Rows are one point carried round by a steady rotation, each followed by how many steps it has turned.
The counts run from 0 to 976.
[ 65 131 136 102 103 131 141 119  64 137 115  97 107 106  99 143 169 127
  97 125  96 111 153 151  67 158 118 116 173 122 131 178 111 119 155 117
 123 115 135 153 134 153 137  44 191 146 100 156 109 101 115 123 157 139
  86 130 123 126] | 389
[142 109 103 164 126 164 132 113 113  96 115 144 126 113 205  94 132  70
 137 141 129 167 145 136 124 108 132 119 102 137 114 157 158 115 171 138
 150 149 100 124 111  90  46 122  72  95 102 139 110 161 126 145  86 170
 138 132 127 156] | 828
[124 162 142 127  74 125 156 120 108 159 145 123 101 155 131 110 140 117
 153 147 119 100 103 106  81  97  94 106 171 179 112 140 122 100  94 180
 131 162  97 138 178 146 163 114 149 145 127 171 109 119 121 161  80 150
 188 136 135 103] | 8
[112  90 106 156 131 110 116 136 112 150 148 120 146 161 124 167  78 167
 125 107 163 133 108 103 119 123 144 197 104 105 130 130 111 172 162  98
  88 114 168 146  96 153 135 169 152 158 140  99 158 111 121 110 104 133
  81 103 168 135] | 242
[112 117 133 114 166  68 160 164 130 139 174 124 164 149 122 107 144 176
 116 117 163 185 155 123 149 173 146 139 102 139  89 113 118  95 127  54
 130 106 155 164 113 180 136  98 116  93 131  90 159 148  89 142 111 128
 126 174  92 134] | 910
[ 62  88 136 162  84 161 148 108 107 132 122 133 159 137 136 139 128 154
 108  92  89 137 153 103 104 117 113 117 152 139  89 135 122 136 121 115
 126 135 104 148 122 130 122  55 130 100 142 113  99 141  80 149  91 108
 118 113 135  87] | 750
[ 95 150 127 106  99 112 103 139 144 126 109 156 114  68 112 151  98 114
 100 126  87 164 154 177 115 128 152 119 122 112 125 169 133 124 103 134
 133 144  85 105  85 124 184 104 150 115 174 120 130 124 139 114 138 139
 102 137  95 190] | 520
[124 105 150 144 127 112 187 142 149 203 122 136 135 122  72 130 104  73
 129 108 160 128  71 123 114 153 132 135 156 134  81 133 142 176 144 115
 135 137 135 112 112 161 130 104 141 157 106 165 122 102 104 124 149 138
 148 142  92 153] | 76
[102 146 161 111 154  86 106 124 109 134 100 117 125 130 108 117 153  88
 108  73 138  90 128 108  68 109 125 144 133 154 118 144 130 142  77 121
  97 146 126 149 144 153 153  58 192 160 148 170 101 118  81 117 173 145
 120 151 110  97] | 683
[120 145 157 152  46 160 155 109 120 158 105 126 140 172 122 188 136 162
 130 147 152 118 139  97  86 123  94 154 137 165 132 133  87 145 157 147
 129 137 132 147 159 127 124 131 123 158  66 122 131  94 130 150 116 120
 126  98 140 118] | 702
[118 118  90 140 106 123 130 145 126  87 146 118 174 112 117 131 113  86
 147 109  88 144 192 141 126 144 125 162 104  97  96 116 172 148  97 102
 137 125 119 121  69 126 105 111 125 133 162 108 160 121  99 165 176 175
  92 136 105 136] | 351
[104 132 160  98 144  98  99 112  70 129 141  88  94 163 119  87  94 143
 112 131  94 124 175 123 132 142 148 192 126  95 184 134 114 107 105  93
  96  72 141 147 114 166 162 171 139  92 129 146 177 116 110 107 155 138
 103 151 145 135] | 848
[ 89 160 125 124 108 124 121  60 105 114 102 166 133  95 183  85 127 116
 139 100  98 145 138 110 139 106  96 138  92 140 132 146 124 183 138 132
 105 127 144 129 115 111 123  69 158 168 160 159  95 121  79 143 125 114
 117  97 170 114] | 820
[153 118 147  94 118 128  88 143 102 112 153 115  83 134  98 144  82 132
 106 131 105 106 157 153 120 122 125 175 146 118 157 149 122  81 145  92
 124  95 113 108 142 138 162 191 133  78 106 100 157 154 188 154 158 154
 152 152 104 169] | 763
[127 167  99 138 113 114  91 142 145 126 117 158 113  77 143 119  95  97
 146 148 102 129 102 162 101  74 136 114 141 154 128 166 126 127 104 169
 126 117  75 102 134  94 131 150 137 124 147 152 130 126 173 153  92 174
 152 157 125 190] | 898
[176 129 129 137 144 143 175 151 139 172 143 115 117 131 127  66 129 114
 121 154 114 139  97 153 143 148 170 115  86 135 123 141 131  86 127 138
 172 157 160 121 117 119 140 192  84 151 123 148 114 118 144 117  92 102
 154 164 133 176] | 178
[155 141 172  51 135 128 122 123 164  88 130 144 123 105  88 123 114 112
 133 121 124  78 132 168 172 145  80 157 122 123 129 117 150  93 124 129
 164 174 135  81 132 154 159 103 140  93 138 135 108 127 163 125 164 100
 182 107  90 135] | 792
[135 155  79 131 126 134 114 118 126  96 120 124 143  84 183 145 137 152
 154 126 126 153 156 177 143  89 162 114  95 121 100 125 183 127 148 109
 109 163 114 129  91  73 128 163 118 135 153  90 153 119 116 145 120 139
 114  98 167  98] | 758
[116  77 129 118 118 110 110 139 115  68 118 108 157 162 114 143 101  71
 143  77 106  78 154 119 101 129 168 183 132 110 110 103 147 145 107 118
 115 141 117 158  82 134 115 127 160 143 156 133 156 125  95 116 195 158
  94 129 151 118] | 352
[120 142 113 124 122 152 146 105 139 127 140 164 168  54 127 114 122 101
 136 144 128 141  90 125 132 149  66 102  92 121 127 145 127 149 155 169
 180 144 140 122 126 126 142  68 132 130 172 154  76 157 134 155  92 102
 143  96 147 150] | 905
[133  77 159 105 118  96  98 164 132 112 128 155  83 186  87 157 135 119
 108 103 117  80 148 128 104 112 124 137 148 155 160 144 112  63  70 129
 101 137 106 138 113 144 179 114 167 107 138 130 106 146 165 122 179 126
 135 160  92 123] | 385
[126 114 127 136 148  97 143 151 119 169  94 104 141 153  89 153 153  94
 123 116 188 148  96 122 102 145 139 102 158 138 103 108 147 168 164 140
 133 164 138 163 142 164 136  96 157 135 153 185  99 136 103 105 135 109
 134 150 122  57] | 345
[ 80 158 133 124 103 153 151  76 106 111 110 116 115  63 146 103 177 128
 114 147  84 110 124 156  92 124 112  72 173 129 115 141 124 148 133 143
 132 138 120 137 143 117 142  58 153 152 109 177  68  94  93 128 116 118
 129 119 164  99] | 390
[ 96 138 105 121 129 117  85 102 128 154 116 136  59  67 172 118  80 143
 143 139  68 178 141 162 152  94 121 126 101  99 150 181 137 100 127 113
 109 114 144  99  57  78 175 136 112 147 173 119 131 121 130 139 107 143
 114 131 109 122] | 358
[129 151 101 139 117 136 122  97 130 101 112 159 136  67 179 113 123 120
 180 104 127 134 143 124 152 115  71 141  96 118 118 144 145 169 174 125
 111 145 160 134  83  96 104 107 152 166 161 134 124 133  90 165 149 135
 138  74 157 112] | 328
[119 113 129 135 136  92 157 178 155 196 115 124 150 116 102 154 113  82
 114 123 154 161  99 140 128 174 142 110 111 107  93 120 163 143 167 149
 172 161 147 125  98 184 159  69 125 120 170 141  98 154 133 110 123 122
 117 139  85 110] | 344
[154 148 147 118 170 153 141  75 129 121 141 137  78 131 178  52 164 152
 148 154 127 152 154 101 200  99  88 134  97 136 126 115 134  82 130 115
 129 118 171 130 132 112 119 159  85 125 135 136 123 133  95 148  93 107
 175 149 164  83] | 824
[154 152 122 117 158 118 164 120 122 117 153 159 169 111 131  47 192 149
 150 116 116  95 143 107 149 118 100 135 131 176 110 115 111 113  88 124
 154 159 144 139 194 124 132 119 128 130 129 160  92 123  83 174 129 132
 155 160 159 115] | 416
[ 95 112 101 136 138 116 143 130 126 100 129 121 128 127 139 122 125 106
 172 101 149  88  91  74  77 106 137 149 164 134  90 156 140 151 147 139
 102 157 135 147 104 122  94 127 175 219 111 152 136 112 105 144 135 165
 135 103 177  86] | 867
[171 132 147  71 172  97 159 122 143 149 175 134 110 115  66 107 128  87
 121 110 138  91  97 128 117 157 132 122 140 121 105 125 138 127 123 126
 121 123 145 137 121 190 185  98 176 158 190 142 120 134 111 129 133 129
 131 164 132  95] | 146
[146 122 113 142 169 107 140 139 113 143 161  97 164 112  94 125 125 153
 115 110 165 165 113 164 114 173 154 120 126  94  92 135 145 160 185  90
 149 134 190 170 114 165 128 108 133 130 127 124 122 128  94 149 128 144
  80 147 133 123] | 642
[108 136 151 140 124  96 139 146 135 133 108 121 139 126 120 147 130 106
 138  85 131 128 162 148  99 136 139 158 127 106  97 153 162 179 114  90
 111 150 152 120  81 162 138  54 162 194 126 130 134  94  85 135 202 159
 106 143  76 141] | 190
[106 129 131 110 138  88 101 116 123 124 135  81 116 137 138 151  36 143
 151 109 155 151 137  93 101 113 122 195 127 127 134 137 128 162 152 103
 101  90 147 154 103 158 155 159 157 155 140 105 197 116 127 130 119 174
  92 112 124 149] | 734
[146 108 170 131  81 148 136 141 143 154 121 114  98 148  92 138  66 129
  99 141 144 149 127 107 128 137  97 162 126  88 137 133 137 107 123  91
 152 109 103 115 136 156 148 107  77  81  95 100 112 155 152 134  97 144
 144 137  26 178] | 72
[161 104 189 108 168 125 113 124 125 113 105 138 102 121 145  74 119  98
 103 142 154 161 120 169 177 145 145 197 108  90 141 125 131 119 172  89
 162 122 169 103 132 140 103 189  92  79 131 147 114 145 160  94 144 113
 124 136 121 156] | 693
[115 105 134 144 120 126 134  92 154 108 112 184 120 114 151  96 126  92
 172 126  82 116 141 150 156  96 138 141 135 148  87 112 133 152 130 149
  94 136 117 103  94  87 119 167 122 146 219 108 139 125  94 112  99  96
 161 115 186  92] | 622
[110 125 140 118 103 160 141 132  93 126 111 109  82 145 133 100 116  71
 128 150 136  88  93  91  74 120 154 152 151 158 146 153  89 106 150 169
 146 134  87 157 162 133  91 152 122 141  90 194 128 149 150  81  91 116
 150 133 163 124] | 338
[105 157  75 140 116 166 106 108  87 111 145 110 118 111 196 148 109 109
 134 135 109 146 153  92  89  83 116 146 103 149 148 173 116  78 140 133
 131 123  99 165 122 101  88 116 100 143  92 144 135 160 128 154  60 173
 131 137 142 122] | 335
[134 173 173 148  70 139 128  94 127 114 132 134 167 188 169 123 148 164
 139 117 103 135 191 127 128 107 103 153  96 165 133 101 117 138  70 138
  94 144 110 138 149 134 162 113 127  83 144  91 142 103  84 174 139 100
 138  97 135 117] | 56
[ 82  69 182 157 145 120 169 135 134 118 140 130 130 142 104 111 119  51
 128  91  93 112 119 173 122 137 132 131 139 134  63 104 142 168 159 119
 120 139 147 116  84 158  99  69 154 123 172 104 119 124 110 126 155 135
 124 148  95 130] | 752
[165 173 170 112 119 162 151  57 132  95 124 121 111  97 161  86 150 174
 100 130 127 146 143 138 165 125 127 133 128 110 101  76 164 119 144 105
 136 130 123 130 178 133 149 136 108  98 170 117  96 120  78 146  74  83
 126  95 142 104] | 394
[170 170 161 118  93 154 155  68 123 102 142 118 135 151 120 102  89  96
 155 115  95  91 108 101 113 101  79 154 125 156 121 121 131 166  92 166
 121 139 100 132 149 115 143 134 142 180 145 152 104 103 114 181  96 128
 153  75 139 124] | 438
[125  94 147 140  97 150 151 147 147 122 137 148 120 139 134 103 136 143
 110 131  80 141 170 184 156 131 157 151 101 102 141 140 128  99 132  94
  89 138 164 122  50 102 132 192 100 116 112  81 167 105 140 101 160  99
 123 115 121 184] | 917
